In the rows, zero is written as 100.
Named moves (each a turn or a mirror), then the moves between two rows, first move first; the first pair answered
J:
[104, 109, 120, 86, 87, 98, 103, 92, 92, 101, 93, 104, 105, 115, 101, 93, 93, 99, 106, 103, 112, 110, 99, 98, 103, 90, 100, 94, 108, 82] => [104, 110, 122, 87, 91, 95, 100, 93, 91, 100, 92, 102, 104, 112, 98, 93, 93, 96, 104, 106, 110, 109, 102, 100, 100, 88, 104, 91, 105, 84]
[105, 99, 103, 107, 113, 107, 100, 102, 94, 102, 108, 80, 89, 107, 79, 109, 93, 99, 111, 86, 89, 78, 103, 100, 92, 93, 92, 94, 120, 106] => [109, 79, 86, 97, 100, 125, 104, 98, 98, 101, 110, 106, 111, 109, 104, 98, 109, 108, 89, 84, 108, 94, 122, 109, 102, 104, 85, 105, 116, 95]
[98, 98, 120, 75, 76, 107, 102, 112, 114, 108, 87, 112, 116, 89, 119, 104, 103, 103, 85, 95, 105, 111, 98, 105, 110, 89, 99, 93, 89, 99] => [95, 110, 131, 84, 88, 93, 93, 114, 106, 106, 84, 95, 98, 88, 97, 113, 89, 101, 100, 98, 94, 94, 86, 99, 103, 85, 105, 91, 96, 107]
U:
[97, 108, 116, 109, 82, 104, 91, 103, 107, 115, 84, 75, 90, 113, 93, 129, 102, 103, 108, 117, 77, 83, 103, 84, 98, 79, 98, 102, 83, 97] => [83, 104, 95, 123, 96, 115, 99, 115, 105, 110, 97, 90, 98, 99, 101, 125, 119, 108, 88, 108, 75, 89, 94, 80, 114, 92, 108, 100, 84, 116]
[103, 89, 104, 83, 88, 121, 108, 97, 101, 95, 102, 127, 124, 100, 124, 87, 101, 102, 89, 104, 111, 109, 111, 107, 113, 95, 90, 95, 89, 91] => [103, 90, 112, 78, 85, 118, 108, 92, 105, 98, 98, 122, 121, 103, 124, 86, 96, 101, 95, 104, 115, 108, 116, 105, 105, 92, 87, 98, 89, 83]
[101, 106, 119, 92, 84, 120, 127, 123, 93, 103, 93, 111, 113, 87, 113, 74, 121, 110, 82, 105, 107, 116, 97, 88, 112, 87, 120, 91, 68, 101] => [111, 114, 136, 82, 69, 111, 122, 112, 91, 106, 87, 101, 108, 100, 107, 79, 107, 106, 99, 110, 114, 112, 105, 91, 100, 78, 110, 96, 69, 91]
[121, 106, 107, 114, 86, 83, 91, 97, 116, 100, 92, 41, 90, 109, 88, 116, 57, 96, 126, 108, 91, 50, 79, 84, 70, 84, 97, 96, 120, 109] => [103, 90, 66, 129, 109, 102, 104, 124, 122, 89, 108, 67, 110, 82, 97, 112, 93, 107, 85, 97, 75, 62, 62, 74, 96, 115, 119, 85, 122, 137]
F:
[87, 121, 102, 103, 115, 108, 103, 120, 137, 119, 122, 102, 61, 55, 102, 106, 100, 109, 130, 75, 114, 62, 78, 83, 79, 82, 126, 101, 102, 143] => [93, 127, 117, 92, 106, 102, 104, 116, 131, 116, 110, 98, 60, 57, 102, 100, 94, 110, 138, 78, 123, 65, 77, 79, 78, 72, 124, 104, 95, 133]
[128, 106, 117, 122, 106, 97, 102, 95, 103, 114, 79, 82, 59, 108, 81, 88, 92, 109, 132, 114, 108, 89, 128, 130, 39, 78, 107, 121, 130, 90] => [116, 100, 96, 134, 118, 102, 96, 95, 107, 112, 83, 88, 55, 104, 82, 97, 97, 108, 125, 111, 96, 90, 127, 133, 37, 89, 108, 128, 141, 94]
[89, 95, 91, 93, 88, 70, 77, 67, 97, 100, 84, 80, 58, 152, 76, 103, 70, 79, 115, 117, 115, 79, 117, 115, 101, 84, 47, 79, 141, 89] => [80, 91, 80, 100, 97, 72, 77, 71, 100, 98, 87, 81, 55, 150, 75, 105, 77, 75, 111, 114, 111, 77, 116, 119, 97, 93, 45, 85, 145, 92]
[95, 86, 62, 113, 108, 102, 63, 82, 106, 94, 119, 100, 88, 134, 100, 98, 119, 102, 74, 77, 89, 90, 111, 132, 89, 113, 79, 93, 119, 112] => [119, 116, 129, 78, 76, 95, 80, 70, 96, 95, 91, 93, 102, 145, 102, 85, 84, 104, 102, 93, 118, 104, 110, 116, 92, 66, 77, 91, 87, 83]
Q:
[97, 94, 95, 90, 84, 92, 77, 71, 103, 106, 104, 68, 82, 126, 89, 118, 93, 81, 108, 94, 116, 83, 99, 113, 75, 96, 64, 94, 112, 89] => [95, 116, 135, 74, 87, 93, 113, 95, 94, 98, 90, 81, 110, 104, 103, 100, 86, 96, 109, 95, 125, 105, 70, 79, 106, 74, 95, 79, 76, 95]
[85, 127, 101, 124, 131, 96, 105, 108, 103, 106, 96, 74, 85, 87, 84, 106, 68, 87, 98, 82, 111, 115, 67, 99, 95, 103, 102, 80, 96, 85] => [86, 117, 88, 132, 137, 106, 111, 117, 111, 104, 99, 90, 96, 79, 95, 104, 86, 93, 80, 78, 116, 122, 66, 99, 105, 114, 108, 82, 91, 90]
[93, 99, 109, 120, 114, 95, 100, 113, 95, 90, 93, 97, 89, 88, 79, 92, 90, 112, 103, 98, 92, 99, 76, 90, 111, 92, 118, 86, 94, 113] => [90, 83, 83, 122, 116, 97, 92, 115, 100, 91, 102, 100, 90, 87, 86, 95, 107, 110, 93, 94, 87, 96, 83, 98, 111, 113, 116, 91, 101, 121]
[98, 102, 101, 115, 101, 85, 77, 99, 96, 110, 98, 68, 54, 115, 80, 109, 103, 81, 119, 102, 90, 82, 106, 121, 62, 102, 84, 116, 142, 94] => [100, 132, 159, 98, 101, 90, 114, 128, 84, 102, 81, 83, 89, 90, 91, 89, 88, 99, 119, 108, 97, 109, 69, 71, 99, 66, 118, 97, 96, 101]
Then:
Each pair is 2 to 3 moves apart.
[91, 77, 38, 103, 109, 119, 97, 103, 102, 93, 115, 125, 104, 92, 111, 103, 134, 102, 80, 93, 87, 105, 101, 122, 109, 127, 86, 91, 124, 99] => [103, 76, 50, 88, 88, 121, 94, 87, 108, 95, 107, 126, 105, 108, 117, 97, 125, 101, 88, 99, 102, 109, 120, 132, 96, 119, 71, 99, 118, 75] | J then U then J
[103, 99, 116, 86, 95, 121, 101, 120, 99, 95, 82, 109, 107, 101, 120, 94, 104, 110, 93, 91, 111, 110, 116, 86, 97, 71, 113, 105, 92, 90] => [108, 105, 125, 85, 93, 116, 98, 114, 95, 96, 80, 99, 98, 108, 118, 95, 99, 105, 105, 90, 111, 102, 116, 89, 92, 66, 109, 107, 95, 86] | Q then Q then Q
[115, 107, 139, 54, 46, 110, 124, 94, 95, 101, 71, 119, 140, 112, 142, 84, 90, 116, 105, 115, 134, 124, 116, 109, 127, 83, 86, 112, 83, 67] => [87, 80, 75, 85, 80, 129, 127, 119, 104, 94, 99, 139, 145, 86, 154, 90, 135, 125, 61, 99, 110, 123, 100, 108, 147, 125, 106, 104, 98, 108] | U then F
[94, 112, 127, 107, 87, 105, 116, 94, 64, 76, 98, 89, 76, 99, 113, 136, 74, 87, 112, 87, 111, 93, 48, 127, 84, 62, 104, 105, 93, 51] => [75, 102, 98, 127, 117, 109, 116, 113, 68, 73, 117, 89, 73, 82, 112, 145, 86, 89, 98, 76, 89, 88, 36, 120, 94, 80, 120, 97, 101, 78] | F then Q then U
[91, 96, 90, 117, 113, 107, 99, 125, 111, 111, 124, 81, 88, 73, 91, 122, 120, 86, 102, 84, 82, 99, 91, 95, 104, 123, 105, 94, 106, 120] => [89, 99, 96, 117, 115, 108, 103, 127, 108, 109, 120, 84, 93, 70, 93, 116, 121, 91, 100, 88, 81, 99, 84, 85, 113, 118, 117, 87, 100, 124] | Q then Q then Q
[96, 103, 123, 104, 146, 62, 82, 83, 100, 117, 74, 96, 70, 132, 67, 100, 89, 76, 138, 118, 85, 99, 92, 105, 76, 78, 135, 75, 71, 102] => [115, 80, 121, 75, 107, 84, 97, 63, 103, 114, 70, 136, 108, 139, 107, 77, 102, 84, 116, 124, 122, 126, 124, 117, 88, 76, 121, 89, 56, 75] | J then Q then Q
[132, 123, 83, 90, 61, 83, 116, 46, 107, 116, 90, 93, 100, 117, 119, 110, 91, 94, 119, 94, 128, 75, 135, 113, 91, 100, 104, 130, 120, 72] => [110, 149, 109, 114, 109, 80, 142, 94, 96, 105, 85, 80, 99, 73, 98, 111, 88, 101, 113, 87, 93, 80, 73, 62, 120, 90, 153, 98, 102, 115] | Q then U then J
[89, 83, 55, 109, 122, 111, 97, 108, 112, 119, 119, 94, 83, 97, 109, 108, 126, 110, 73, 87, 87, 83, 103, 110, 95, 126, 81, 92, 110, 119] => [93, 114, 114, 88, 115, 113, 133, 124, 103, 115, 98, 103, 107, 80, 119, 94, 108, 119, 80, 96, 100, 100, 75, 77, 121, 92, 107, 79, 70, 119] | U then Q then U
[86, 118, 93, 93, 126, 86, 103, 123, 93, 97, 105, 95, 87, 84, 78, 108, 104, 108, 105, 99, 78, 93, 88, 83, 117, 99, 120, 92, 113, 118] => [100, 85, 65, 79, 96, 103, 94, 97, 103, 97, 111, 123, 108, 104, 106, 98, 125, 110, 89, 97, 105, 101, 126, 111, 108, 112, 94, 110, 118, 91] | J then F then Q
[136, 67, 84, 110, 54, 107, 94, 60, 104, 149, 73, 104, 101, 134, 123, 79, 109, 101, 112, 99, 124, 105, 163, 134, 65, 90, 67, 144, 106, 57] => [97, 51, 21, 150, 110, 118, 92, 96, 111, 142, 102, 106, 92, 99, 117, 95, 145, 108, 74, 76, 82, 101, 138, 129, 83, 136, 94, 130, 129, 114] | Q then F
[80, 142, 126, 85, 100, 95, 100, 120, 85, 96, 96, 88, 95, 72, 66, 104, 85, 105, 105, 103, 96, 84, 64, 70, 107, 70, 117, 79, 79, 103] => [70, 130, 97, 103, 115, 102, 100, 124, 90, 90, 113, 96, 93, 55, 68, 113, 104, 107, 88, 92, 83, 82, 58, 71, 115, 92, 122, 79, 91, 119] | U then F
[85, 103, 105, 129, 100, 69, 48, 76, 134, 133, 119, 64, 29, 99, 85, 117, 78, 97, 99, 130, 120, 61, 106, 109, 38, 78, 93, 93, 150, 83] => [108, 79, 97, 90, 52, 99, 71, 56, 140, 130, 118, 114, 77, 109, 140, 86, 94, 110, 72, 133, 165, 101, 137, 125, 57, 81, 81, 110, 126, 45] | J then F
[99, 81, 61, 86, 89, 150, 107, 98, 114, 110, 87, 170, 126, 72, 149, 106, 119, 130, 73, 94, 120, 123, 85, 109, 106, 94, 94, 107, 89, 110] => [99, 101, 72, 104, 97, 108, 55, 78, 109, 121, 82, 99, 58, 108, 94, 138, 83, 102, 131, 100, 97, 79, 95, 137, 47, 82, 64, 114, 132, 102] | Q then J
